Where one turn sends some rows of the set: a few examples, then the rows asked:
z_882: [-1.44  1.21 -2.47  2.39 -0.83  1.73 -0.86 -0.94 -1.18 -0.84  1.03 -0.57
 -0.80 -1.72  0.20  1.66 -0.63  1.38 -0.53 -0.01  0.66 -0.12 -1.18 -2.46
 -2.34  2.14 -2.25 -0.98  1.83  0.88  0.32  2.93  2.87 -0.76  1.52  2.51
 -1.93 -1.95  1.01 -0.19 -2.15 -0.98 -0.11 -0.71 -0.44  3.18  0.13  1.33
  1.07 -0.83 -0.96 -0.36  0.07]
z_189: [-1.10  0.15 -1.85  1.98 -1.72  2.37  0.50 -0.76 -0.41 -0.66  1.18 -0.15
  0.54  0.87  0.59  1.47  0.11  1.62 -0.58 -0.73  0.25  0.06 -2.13 -2.73
 -1.39  1.47 -1.99 -0.65  1.02  0.28  0.39  2.06  3.46 -0.41  1.02  1.37
 -1.26 -1.09  1.52  0.20 -2.56 -1.81 -0.37 -1.38  0.51  2.89 -1.01  0.83
  0.21 -1.61 -0.23 -0.52  1.48]
z_113: [-1.45  0.17  0.90  2.14  2.80  2.53 -1.78  2.78  2.00  0.79 -0.55  0.37
 -0.24  0.15  0.12  0.07  0.52  0.17  0.55  0.87 -1.25 -0.43 -0.05 -2.15
  1.47  1.35 -1.32  1.86 -0.71  0.68 -2.09 -2.37  2.24  0.17 -0.62 -0.43
 -2.77 -1.52  0.67  1.03 -1.12 -0.99 -0.63  1.07  0.75 -0.36  0.61 -0.18
  0.22 -1.14 -0.99 -1.09 -0.53]
z_796: [-0.40  1.42  0.28  2.03  1.16 -0.35 -0.82  1.65  1.60  0.82 -0.84  0.31
 -0.55 -0.94  0.60  3.73  0.19 -0.57 -1.37  1.60 -0.58 -0.49  0.72 -0.43
 -1.66  1.84 -2.38 -0.38  3.48  1.96 -0.91 -0.73  2.72 -1.57  2.23  0.51
 -1.15 -0.85 -0.50 -0.32 -0.74 -0.85 -1.32 -1.03 -0.17 -0.14 -3.85  0.29
  0.58 -0.34 -0.34  0.37 -0.29]
z_69: [-0.55  2.73 -3.79  1.51 -0.38  0.02 -0.62  0.39  0.11  0.26  0.62 -2.58
 -0.02  0.53  0.70 -0.64 -0.22  1.02  1.07  1.47 -0.29 -0.01  1.11 -0.27
 -0.05  2.78 -2.81 -1.46  2.88 -0.87 -0.63 -0.03  1.49 -0.88  0.72  1.83
 -2.65  0.67 -0.18  0.39 -0.41  0.19 -0.80 -1.31  0.92  1.32  2.38 -0.16
  1.24  0.14 -0.92  1.30  0.75]
z_146: [-0.43  2.36 -0.24  1.76  2.06 -0.22 -1.80  0.88  2.61  1.13 -0.32 -2.28
  0.06 -1.26  0.54  3.52 -0.14 -0.96 -1.22  1.31 -0.64 -0.69  1.70 -1.97
 -1.70  2.19 -2.35  1.25  2.85  1.45 -1.37 -0.94  2.72 -2.09  2.22  0.98
 -1.63 -0.72 -0.61 -1.72 -1.81 -1.88 -1.81  0.09  0.64 -0.13 -2.11  0.62
  0.07 -2.27  0.06  0.07 -0.82]
z_329: [ 1.20  1.37  0.91  1.73  0.81  0.43 -0.73 -0.14  1.22  1.51 -0.58 -0.82
  1.62  1.64  0.20  1.82 -1.12  2.22 -0.34  0.88 -0.54 -0.30 -0.97 -2.66
 -2.05  0.63 -1.52  0.18 -2.13  1.39 -0.76 -3.25  3.85 -0.62  1.08 -0.24
 -1.38 -0.24 -0.28 -0.14 -0.39 -3.38  1.61  0.15 -0.54  1.78  2.47 -0.99
  1.23 -0.19 -0.01 -0.57 -0.07]
z_530: [ 0.42  1.47 -3.17  2.63  1.61  1.29 -0.60 -0.09  0.81  1.89 -1.39 -0.59
  2.98  1.16 -0.17 -0.46 -0.26  2.55  0.02 -0.09 -0.02 -0.61 -1.79 -2.20
  0.43  1.11 -0.59 -1.69  0.60  1.48 -1.30 -1.19  1.59 -1.35  0.47  1.51
 -0.35 -0.41  1.45  1.87 -1.85 -1.21 -1.21 -1.22  0.02  0.82  2.13  2.23
  0.69 -0.17 -0.49 -1.39  0.34]
z_789: [-0.99  0.62  0.50  2.89  2.84  1.94 -3.09  2.92  1.16  0.62  0.04 -0.89
 -2.41 -0.41  1.10 -0.54  0.00 -1.14  0.22  1.70 -0.67 -0.45 -0.17 -2.38
  0.78  1.57 -0.69  1.26  0.14  0.21 -1.04 -1.70  0.79 -1.51  0.74  1.30
 -1.47 -0.58 -0.45  0.34  0.10 -1.34  0.01 -0.19 -0.49 -0.20  0.99 -0.99
  1.55 -1.83 -0.16 -0.17 -2.08]
z_624: [ 0.20 -0.63 -3.10  1.60 -1.15  3.20 -0.34 -0.76  1.10  0.29  0.30 -1.49
  1.25  0.62  0.91  0.13  0.55  1.34  0.38  0.00 -0.67 -0.69 -1.50 -3.13
 -3.08  1.02 -1.95  0.78  0.27  0.51 -0.65  1.92  2.99 -0.62  0.86  0.68
 -1.19 -0.77  0.23  0.50 -2.34 -1.97 -0.57 -0.70  0.44  3.28 -0.48 -0.64
 -0.37 -1.29  0.55 -0.75  0.83]
z_808: [ 0.56  1.78  2.76  3.22  1.68 -0.25 -0.18  0.44 -0.89  0.33 -0.14 -0.83
  1.28  1.70  0.67  1.62 -1.18  1.03  1.19 -1.77  1.49  0.27 -1.05 -1.27
 -1.14  1.76 -1.18 -1.29 -1.15  0.69  0.20 -2.36  3.95 -0.74  0.44  1.11
 -0.82 -0.19  0.65  0.59  0.04 -1.91  0.79 -0.49 -0.88  2.43  0.02  0.07
  0.68 -0.21 -0.06 -0.38 -0.39]
z_72: [-0.15  1.19  0.80  1.40  0.80  0.43 -2.24  2.89  0.36  0.50  0.30 -0.98
 -2.70 -0.84  1.56  1.51 -0.99 -0.67 -0.22  2.47 -0.11 -0.28 -0.01 -2.15
  2.58  2.46 -1.19 -0.87  0.07 -0.17 -0.61 -2.11  2.29 -1.85  1.71  1.24
 -1.89 -0.58  1.07 -0.58  0.39  0.23 -0.01 -1.41 -0.72  1.68  0.35 -0.74
  1.55 -0.65  0.22 -1.07 -2.08]
z_580: [-0.90  1.24 -0.19  1.89  0.23 -0.45 -3.00  0.40  2.39  0.31  0.11 -2.01
  0.05  0.08 -0.34  2.26 -1.68  1.21  0.32  2.06 -0.50 -0.07  1.29 -1.20
 -2.94  1.24 -1.80  0.98 -1.13  0.62 -1.16 -1.12  2.60 -0.14  0.17  0.07
 -2.46  0.08  0.03 -0.24 -0.39 -2.21  1.78  0.76 -0.70  1.13  3.29 -1.65
  1.55  0.27 -1.73  1.44  0.14]
z_729: [-0.21  0.40 -3.67  2.11 -0.32  2.63 -1.73 -0.92  0.42 -0.01  0.12 -1.92
 -0.14 -1.94  0.58  0.34 -0.24  1.08  0.50  0.80 -0.24 -0.80 -0.56 -2.82
 -4.03  1.65 -2.19  0.43  0.98  1.07 -0.66  2.71  2.45 -0.95  1.45  1.85
 -1.81 -1.69 -0.21  0.11 -2.04 -1.01 -0.25  0.04 -0.43  3.64  0.74 -0.14
  0.47 -0.60 -0.14 -0.52 -0.43]
z_709: [ 0.13  2.79 -2.82  1.97  1.01  0.02 -0.03  1.58 -0.24  0.79 -0.54 -0.89
  1.88  0.46  0.01 -0.12 -0.15  1.30  1.46 -0.13  0.10 -0.39 -1.05  0.08
  0.61  2.54 -2.26 -2.48  1.63  0.74 -0.71 -0.06  2.48 -0.57 -0.38  2.31
 -1.06  0.35  1.27  2.54 -1.13  0.84 -1.16 -1.33  0.99  2.78  0.84  1.60
  0.52  0.08 -0.37  0.30  0.25]
z_866: [-0.30  1.44 -4.13  2.29  0.28  1.22 -1.35 -1.22  1.19  1.41 -0.25 -2.30
  1.06  1.28  0.58 -0.93 -0.30  2.32 -0.48  1.47 -0.45 -0.26  0.27 -2.54
 -0.21  1.34 -1.14 -0.64  1.86 -0.10 -1.16 -1.14  0.57 -1.65  1.50  0.95
 -2.01 -0.20  0.09 -0.27 -1.07 -1.89 -0.80 -1.18 -0.07 -0.60  3.67  0.38
  1.38 -0.16 -1.12 -0.40  0.81]
z_383: [-0.52  0.71  1.31  0.68  0.80  1.02 -1.02  2.79  1.18  0.53 -0.21  0.20
 -0.50 -0.23  0.61  2.12 -0.45  0.55  0.07  1.68 -0.69 -0.22  0.03 -1.93
  3.24  2.26 -1.91 -0.32 -0.78  0.33 -1.62 -2.65  3.76 -0.29  0.28 -0.48
 -3.29 -1.61  2.07  0.16 -0.83  0.61 -0.62 -0.10  0.54  1.58  0.01  0.00
  0.23  0.00 -0.66 -1.93 -0.43]
z_396: [-0.41  0.14  0.94  1.70  1.57 -0.64 -0.79  1.70  1.84  0.19 -1.54  0.83
  1.04  0.20  0.83  3.31  1.17  1.03 -1.34  1.11 -0.27 -1.62  0.22 -2.43
 -0.53  0.07 -1.78 -0.48  2.18  1.96 -1.06 -0.14  2.89 -0.57  3.55  1.09
 -0.83 -0.27  0.17  0.39 -0.90  0.19 -0.72 -0.24 -0.03 -0.36 -3.09 -0.36
 -0.77 -0.06  0.39  0.26  0.11]
z_543: [-1.43  1.76  1.60  3.34  1.10 -1.15 -2.40  1.00  0.30 -0.90  0.55 -2.02
 -0.31  0.19  0.06  2.20 -1.72  0.06  1.87 -0.54  1.58  0.46  1.09  0.19
 -2.04  2.32 -1.42 -0.47 -0.11 -0.09 -0.17 -0.19  2.68 -0.30 -0.52  1.43
 -1.89  0.16  0.91  0.60  0.10 -0.75  1.00  0.05 -1.09  1.79  0.85 -0.48
  1.05  0.17 -1.77  1.64 -0.26]
z_223: [-0.38  1.15  0.35  1.47  2.53 -0.47 -1.70  0.76  2.87  0.51 -1.05 -1.67
  1.63 -0.21  0.74  3.10  0.78  0.63 -1.26  0.81 -0.43 -1.87  1.07 -3.97
 -0.50  0.35 -1.62  1.08  1.45  1.39 -1.47 -0.34  2.91 -1.14  3.57  1.62
 -1.22 -0.16  0.11 -1.01 -1.94 -0.80 -1.24  0.95  0.90 -0.48 -1.35 -0.04
 -1.28 -1.91  0.75 -0.05 -0.46]

z_530 turns into z_709
z_624 turns into z_189
z_543 turns into z_580
Now find these:
z_796 turns into z_146
z_72 turns into z_789

